In the rows, zero is written as 128.
Each path is a new rotation, seen through one point. The rows after it are directions, each followed by how far the rotation turns it, in degrees a step (0 if it stays put).
Each turn is a multiple of 5 degrees from 10 to 175, or 0.
Each row of a path follows its step; steps can be skipped.
path 1
step 1: [131 130 128 124 113 116 129 140 128 125 140 132 126 131 125 123 125 127
 132 128 133 125 122 125 121 121 126 125 124 129 129 127 128 128 132 125
 136 129 126 134 125 121 130 121 130 132 123 132 131 133 129 119 133 121
 135 136 129 126 131 128 142 133 121 142 130 125 124 121 131 129 129]
step 2: [131 126 133 123 126 136 125 145 121 128 134 119 131 124 126 130 124 131
 120 127 130 121 123 120 126 128 116 128 119 131 132 139 128 133 116 127
 127 130 122 129 126 121 127 126 136 132 128 124 129 134 119 124 134 123
 130 124 121 134 132 134 123 133 134 130 134 124 125 128 127 130 129]
step 3: [143 132 131 125 126 130 121 124 125 126 126 129 125 133 122 132 124 123
 126 123 139 123 131 128 127 141 118 128 122 125 132 138 128 135 124 128
 123 119 124 119 128 128 119 131 130 134 132 126 129 133 138 139 135 136
 126 127 125 124 128 128 128 134 128 127 129 136 134 125 117 131 133]
step 4: [132 133 135 128 120 125 125 132 129 113 124 122 138 130 123 126 122 131
 130 124 133 127 127 129 127 132 143 129 127 122 129 124 133 131 137 120
 128 127 132 135 121 124 133 130 128 127 131 130 130 126 137 136 132 119
 131 133 119 121 134 122 129 132 126 129 121 140 132 125 122 132 131]
step 6: [130 132 124 125 123 135 130 129 119 125 130 128 131 131 126 123 134 132
 118 129 128 128 131 124 122 128 115 127 123 130 134 141 132 135 124 127
 121 135 128 133 122 120 124 124 121 128 122 130 127 137 134 121 129 131
 113 126 122 129 127 124 127 126 121 128 143 131 127 121 129 131 128]
step 8: [136 126 124 125 129 128 122 134 120 122 133 131 133 119 125 129 131 121
 134 123 126 125 130 127 127 123 129 127 131 123 125 115 131 126 134 118
 132 126 136 126 128 122 132 139 135 133 118 122 135 129 146 132 133 126
 134 127 125 124 131 127 132 137 122 133 127 127 133 128 129 136 134]
step 9: [133 126 131 133 133 130 135 130 124 131 134 124 131 120 132 128 136 119
 133 127 129 119 129 127 119 119 129 120 128 126 130 135 134 140 119 129
 128 127 134 138 121 116 138 128 127 127 120 124 131 134 125 131 121 122
 128 128 115 131 126 126 127 129 132 134 125 132 128 131 125 137 124]
step 10: [130 132 136 125 121 129 126 120 126 129 127 137 121 121 120 126 132 118
 121 124 140 119 132 127 128 130 119 120 123 129 135 132 121 134 129 132
 128 123 128 133 121 123 124 125 121 128 130 127 129 137 123 118 125 128
 127 136 126 122 132 120 137 125 125 136 136 129 130 125 127 128 124]
step 13: [133 125 126 126 121 122 123 130 126 115 124 127 129 126 129 131 127 126
 120 128 132 117 119 132 114 124 127 131 120 121 128 142 138 135 127 128
 133 130 126 132 117 117 130 131 127 137 132 131 136 137 127 133 128 123
 126 131 127 125 130 130 128 127 128 131 126 127 125 124 131 139 124]
step 15: [136 137 133 129 124 130 123 136 116 122 136 120 136 130 126 120 127 134
 128 123 129 129 136 127 129 134 125 124 122 136 134 125 123 128 139 120
 126 126 133 131 127 129 124 127 127 123 133 126 128 128 143 130 134 141
 127 128 118 129 128 129 135 131 133 132 138 131 131 126 127 128 129]
step 18: [132 132 133 132 129 137 120 136 123 115 125 125 127 116 128 130 132 133
 136 135 127 126 129 119 125 131 121 131 124 130 125 128 131 128 129 135
 130 130 136 132 130 121 136 122 123 131 118 125 123 127 133 119 126 122
 130 126 114 131 130 125 125 130 123 132 139 133 121 123 124 133 129]
[127 128 128 131 124 128 129 129 128 130 128 128 128 127 129 131 127 128
 127 128 130 127 128 127 126 128 126 129 129 130 129 128 129 128 127 129
 128 130 128 128 125 128 132 127 127 130 126 128 129 126 128 128 128 127
 126 128 128 128 127 127 128 126 129 130 127 128 126 129 130 127 128] | 90
